Rows are one point carried round by a steady rotation, each followed by how many ticks it has turned.
The counts run from 0 to 140.
[-44  48 -19 -40  15 -13  -6  -5  -4   3  26  17  13   2   1 -20  10 -15
 -44  10   5 -24   5   6  32   7   6 -31   6 -19 -47 -32  38 -16  -4  26
 -36   4 -24 -12  28  13  16  -2  25 -12  12 -16  26]
8
[-28  -2  13  21 -33 -31   7  28   3  53   5  34  20 -31  15  46  22   5
  22 -21 -19  21  15 -17  -8   6  27 -18  -3  -5 -39 -10  -1 -10 -37  -8
  22 -16  -2  20   7  14  14  -7  11   3  25 -19  26]
90
[-47   0   6   6  -2   1 -31  12  17  28  -5  14 -34  -6   9 -10  14 -29
  -9  33 -16   1   0  14  -8   8  20 -26 -33 -38  -5  19  -1 -37 -16 -23
 -15  -2 -30  -4  17  33  38   5 -41 -24  33   1 -29]
29
[-14   0   7   7 -28  -2 -11 -17  18  37 -13  26 -15  13 -26   0  26  35
  16   8 -15   2 -19 -16  21 -21  31 -20  22 -19 -58 -36   7  14  -7 -11
  27 -19 -12  48 -18 -23   8 -10  12 -11 -13 -28  21]
94
[-60  -3 -15  33 -11 -22  -3  38  -5  71  -5  17   1  -4  -7  23  -2  -7
  -1 -35  -7  23  21 -18 -18   5  18  -4  18   6 -34   5   3   7  -7 -16
  -9 -21 -27   9  19   8  14 -18  29 -23   7 -10  40]
91
[-21  20  26 -17 -34 -17  14 -26  22  16  42  26  37 -16  -7  12   4   0
  -7   0 -10  -3 -13  15   6 -11 -11   6  -8  12 -53 -31  11   5  16 -39
   5 -19   8  28  35  15  25   2  23 -29  27   0  30]
10
[ -2 -31  28   4 -21  23 -34 -34  21 -14 -14 -25 -13  10   8 -22   5  23
   1  55 -11  -6 -32  16  18  15   4 -32 -11 -39 -23  -5   6  -6  -6 -39
  -4 -13 -33   3  -1   7  26   6 -22 -31 -13  -2  -5]
34
[ 14  -1   4  19 -10  34  -5  10 -12   4 -28 -32   2 -25 -10 -35  21  12
  -6  21  15   2 -15 -21  37  44  18 -19  25 -23  27  19   3 -12 -20  -3
  -7  -1 -35  21  -5  -7   1   4  47 -31 -12   3  27]
63
[-20 -10  -7  44 -24   9  11  26 -27  21 -17 -29   2 -31   5 -14  -8  25
 -24 -10  22  16   1 -15  16  28  -6 -15  50  15  29  26  -4 -19 -15 -28
 -32  -9  -8  -8   2 -14  -4  -1  51 -25   1   1  32]
62
[ -1  -5   6  11 -24   3  14 -28 -23  21  15  18   3 -31 -22 -30 -20 -11
 -34 -19  46 -11  21  -8  -1  12  -9 -19  23 -26  -3   2 -25 -16  -3 -25
  29   7  15 -10   1  -2 -16 -13  22 -32  28 -36  62]
70
[ -5  23  20  -9 -11 -20 -17  -2  23 -34  -3  16  -6   2 -15  10 -11 -19
  20  25  12 -13 -22   0  22  17  28 -14 -12   6 -63 -33  21   4   7 -15
  24 -14 -32  48   9   0  -5 -38  -3 -27  -2 -28  11]
5
[-13 -14 -12  36 -28  16  19  38 -19  26 -22  15 -14 -22  -4   7 -10  28
  19 -27  26   4  -9 -21  33  -3  18  -4  39   3 -18  -7  12  -2 -27  -2
  19 -10 -24  26 -18  10  13  -4  48   7  17 -22  29]
78
[-19  13 -23  -9 -32  -4  10 -28  21  22 -10  38  -3  -3  13   8   0  46
   4  14 -21  -6 -42  12  10  -5  28   8 -16  -4  -8 -14   7  -9 -10 -46
 -28  -8   5  20  37  44   2  27 -22 -14  46  25 -13]
27
[  4  17  23  11 -33 -19 -10  -8   8   5  -2  24   3 -22  -8  21  11  12
   9  -1  22 -12   2 -56   3  24  24 -36  12  -7 -30 -39  20  13  -2 -15
  42 -20  -4  22  16 -13 -46 -40  21  -1 -12 -34  19]
81
[-37  16   0  -5   8 -15 -10 -18  23  18 -49 -65   5 -17   2   9   2 -10
 -22  21  -6  19 -28  18  -2  16 -11 -15   1  21 -24  38  25 -23   3 -59
 -19 -15 -28   4  18  15  22 -14   8  -4  -8  17  -6]
122
[ 19  29  14 -22 -16  -4   2 -28  36 -33 -17  -3   9 -22  -1 -26 -11 -25
  -7  29  30 -19 -34   9  -1   8   7  -3 -20 -14  -8  15 -15 -24   2 -58
   8 -25   2  14  12  22  -3 -20 -38 -16  39  -9  12]
131
[-71  21 -14  12  17  -4  -5  20   3  22  -9  16 -37 -13   2  -8 -22  -6
  19  14 -18  14 -25   1   3  -1  26   5  -2   0 -37 -14   7  -4  -4 -38
  -7 -20 -37  12  44  20  25  -8  18 -52  -2  -4 -10]
16
[-18 -17  20  15  -6  45 -11 -16  14 -28 -32 -43  -6 -46   7  10 -12  36
   2  15  10  25 -48   6  20  33  -3  -8  -5 -11   1  31   1 -32 -26 -51
  -1 -19  -3  -8   2  21  15  12  21   1  -9   1 -12]
47
[-19  23   9 -17 -29   3  -8 -33  28  14 -53 -46   3  -6   8 -11  19  38
 -24  27 -20  -3 -53  10  14  -8   3 -13  11  26  -4   3  19 -14  -2 -54
  -6 -20 -16  23  -2   7  19   5   4   0   0  16  -6]
123
[-25  26   7   8 -28 -35 -24  23  25  21  12  15  21  -5   9  24  40  19
   7  10 -54  -4 -12  11   6  -5  38 -30 -13   7 -33 -19   9  18 -35 -19
   2   7 -21  28  24  42  10  -7 -10 -21  24   2   7]
14
[ -5  18  38  -4   0   0 -26  14   8 -53 -12 -57   2  -6   5   5 -26 -20
   6  39 -22   4 -17  -1   8   3  35 -24 -13  -9  -1  12   6 -33   5 -25
 -13 -39 -51   0  21   1  15 -10 -37 -30   3 -10  15]
126
[ 47  -6  35  38 -25  32  -2  10   3 -20 -10 -23   7 -37  -4 -22  14  19
   5  16  -1  -7 -23 -24  31  35  28 -27  19 -35   6   2 -21   8 -37 -18
  27 -12 -10  31 -26   3 -11 -13  17 -14   2 -17  29]
64
[-70  -3 -23  -2   4  10  -4  -4   5  43 -36 -10 -24  17 -20  -1 -23  14
   4  -8 -13  13 -10  18  28 -30   9   1  24   0 -39   8  14 -31  17 -15
 -17 -25 -58  25 -10   4  45   4  -6  -4   9 -13   2]
108
[-43  18  -2  -8 -40 -27  32  -2  -2  25  23  27   7   7  -7   7  -3  -3
   6   4   5   6  -4  20  18 -25 -12  12   5  28 -23 -23  20 -24  22 -32
 -32  -7  -7  22  23  10  20   4   4 -57  43  15  29]
11
[-25   0  -6  -8  -6   6  11 -14  31  -3 -42  -4   1  -7  14   2  10  -7
  -6  40  45  22  -1   5  24  44  14  -2 -12 -35  19  43   5 -38 -10 -45
 -40   2  -2   6  -2  16   2   4 -42 -21  37   5 -17]
42
[-25  25 -21   1 -16   7  -2  33  -5  26 -10  22 -26  -1 -15 -49  -1   2
 -20   6  -1 -18 -13   3  18 -17  13  -2  40   0 -31 -43   1   3 -20   3
  -1 -19 -40  52  -5  -1  21  -1  35 -57   7 -22  24]
3
[-25  10   6  -9 -30  12 -35   8  44   0 -30  26   0   0   9   9   8  21
  -9  27   3  -9 -43  21  22  11  15 -18   5  -6 -56 -25  30   6 -17 -23
   4 -22 -25  13 -19  29  58  -6   9  -3  -1   0  -8]
18
[  1   2 -12  11 -26 -26  31 -21  -7  28  22  24  38   1 -13  23 -13  19
  -4 -29   2  -3  11  -3  14   4   2  -7  24  10 -53 -18  13  18  18 -25
  -4  -1   6  20  17   5 -32   0  18 -25  38 -24  59]
86
[ -8   1  -3   7 -34   8  -7 -11  29   2 -36 -19   8  -7  26  11  33  24
 -15  35   9   9 -21  26  22  25  18 -25  -7 -30  -5  20   2 -20 -31 -37
 -15  22  16  -4  -6  32 -17  12 -49   7  23   5 -16]
43
[ 27  -8  14  30 -18  20 -27   2 -12 -12  -9 -43  -4  -6  -2 -21 -24  -3
 -25  11  15 -11  -3 -36   4  36  27 -46  22 -33  42  13   2 -18  -8 -38
 -35 -17 -35 -19  14   5   1 -22 -23 -21   6   1  35]
50
[ 25  16   2   0 -14  27 -19 -20  45  -5  -2   0  43 -26  13 -24  -6  17
 -17  24 -19  -5 -30  -7 -24  23  10 -15 -20 -57  -7 -15 -17 -12 -27 -40
 -12 -15  23 -31  28  34  32   3 -16  -7  13  10  21]
39
[-39  31   1 -22 -28 -14  -2   6  -5 -20  -5  33   7   5   1  28 -28  15
   6  10  13 -28 -17   4  18 -13  18 -12   6  21 -54 -45  42  -1  20 -14
  20 -17 -15  22  24   4 -18 -21 -12  -5  27 -30  13]
6
[-29 -20   4   2   4  42 -21 -16  -1   4 -19 -34 -27  -3   1 -37  -7  27
 -30  38  -9   9 -34  19  20  17  15 -25  24 -25  -9  -5  17  -8  -4 -39
 -31   3 -30   3   0  -4  42  16  -3 -41 -17   6 -17]
33
[  4  25  -8 -17   6  29 -25 -14  22 -20  -8 -20  24  -3  25 -28  -8  22
 -24  31 -11   0 -17 -12   9  22  19 -16  -6 -55   3  -2  14 -31  -7  -7
 -59 -13   4 -47  22  29  19  23 -20  -6   5  11   8]
38
[-35  -4   4  15 -12   4  25  23 -23  -7 -11 -35 -25 -47   8 -19 -32  23
 -19   7   4   1 -27  39  -6  -9  -2   3  19  23  12  18  -8 -31 -20 -72
   3 -17 -18  -3   3  13  -1  13  25 -39  38   3  10]
137
[-10  35   9 -42  -7 -16  -9 -29  27   3  39  12  33 -18  -4 -15  19 -23
 -26  16 -13 -14 -13   6  18  22  -3 -17 -17 -15 -48 -28  18  -4   1  -5
 -10 -16 -20   7  28  16  17  -9  16 -23  17 -19  35]
9
[  9  33  18  12 -21  38  19  -5  -6 -31 -37  -6  24 -29  25  -1  -5  40
  -4  29  17  10 -36 -32 -13  10   9 -15  13 -35  38 -24 -12 -37 -20 -42
   2 -35  34 -10  10  -8 -27  -5  -2  -9   6  11   4]
52
[-53  18  -4  -7  12  13 -23  14  29   0 -32  29 -23 -17   7   3 -11  -4
  26  27  10  13 -45   6  38  23  13  14   3  -9 -47  -4  31 -12  -6  -9
 -12 -19 -46  25   8  22  49   2  22 -20 -14  -1 -16]
17
[-25 -19  16  41 -38  -9  27  22 -23  12 -13 -32  11 -45  20  22  -8  20
 -16 -29  10  22  -2  -1 -13  23  -6 -27  30  12  22  24   0 -17 -30 -49
  15  -7  10 -20  10   1  -4   1  38   9   9   6  32]
61
[-42  21   8   2  15 -11  -2 -17  43  42 -15 -12   8 -20   0  20   4   8
  16   8 -40  33 -17   2 -12   2  20  -3 -33  -4 -58   1  -8   2 -15 -37
  32 -13 -10  34  25  33   0 -13   9 -19  -1 -29  -6]
106
[-11  58 -26  -3   6  10   7  38  10 -36 -41 -17  18 -17  26  -7 -35  39
 -20   6 -13  -5 -39   3 -10 -31  38 -13  31 -15   5 -25  10 -25  -4 -22
 -13 -33  10 -21  16  33   7   7   2  11  16   1  12]
128
[-43  -6 -38  11   5  -7  -5  18  19  65 -31  -6  -5  -2 -18   9   6 -17
  12   1   6  22  13 -20  22  41  20  -2  14   1 -33  11  10  16  -5  -1
 -23 -12 -27  28  19  -7   9 -18  46 -20  -7  -5  24]
92
[-58  14 -26  -5   0 -18   0  14   4  64  -7   9  13  18   0   6  35   1
 -11   4 -28  12  15   5   7 -24  34 -23   3 -35 -17   5  -4 -22 -12  12
 -33   0 -32   4  14  11   6   4 -22 -23  24 -15  18]
104
[-33  41   3  -1 -23 -25 -14  46  29   8 -22   1  33 -29   8  39  19  -2
  12  12  -5  13 -20 -17  19  20  15   2   6  37 -30 -11  18  11 -22 -12
   5 -21 -28  48  32  11   7 -33  62 -17  -8   1  20]
1
[-18  11  19   6 -34  15   7  -7  -8  15 -26 -40 -11  -5   8 -33   1  40
 -15  19 -31 -17 -37  16   4 -43  21 -18  33   4  14   1   3 -15 -17 -42
   7 -28 -24  18 -20  -5  31   6 -16 -16  10   4  11]
124
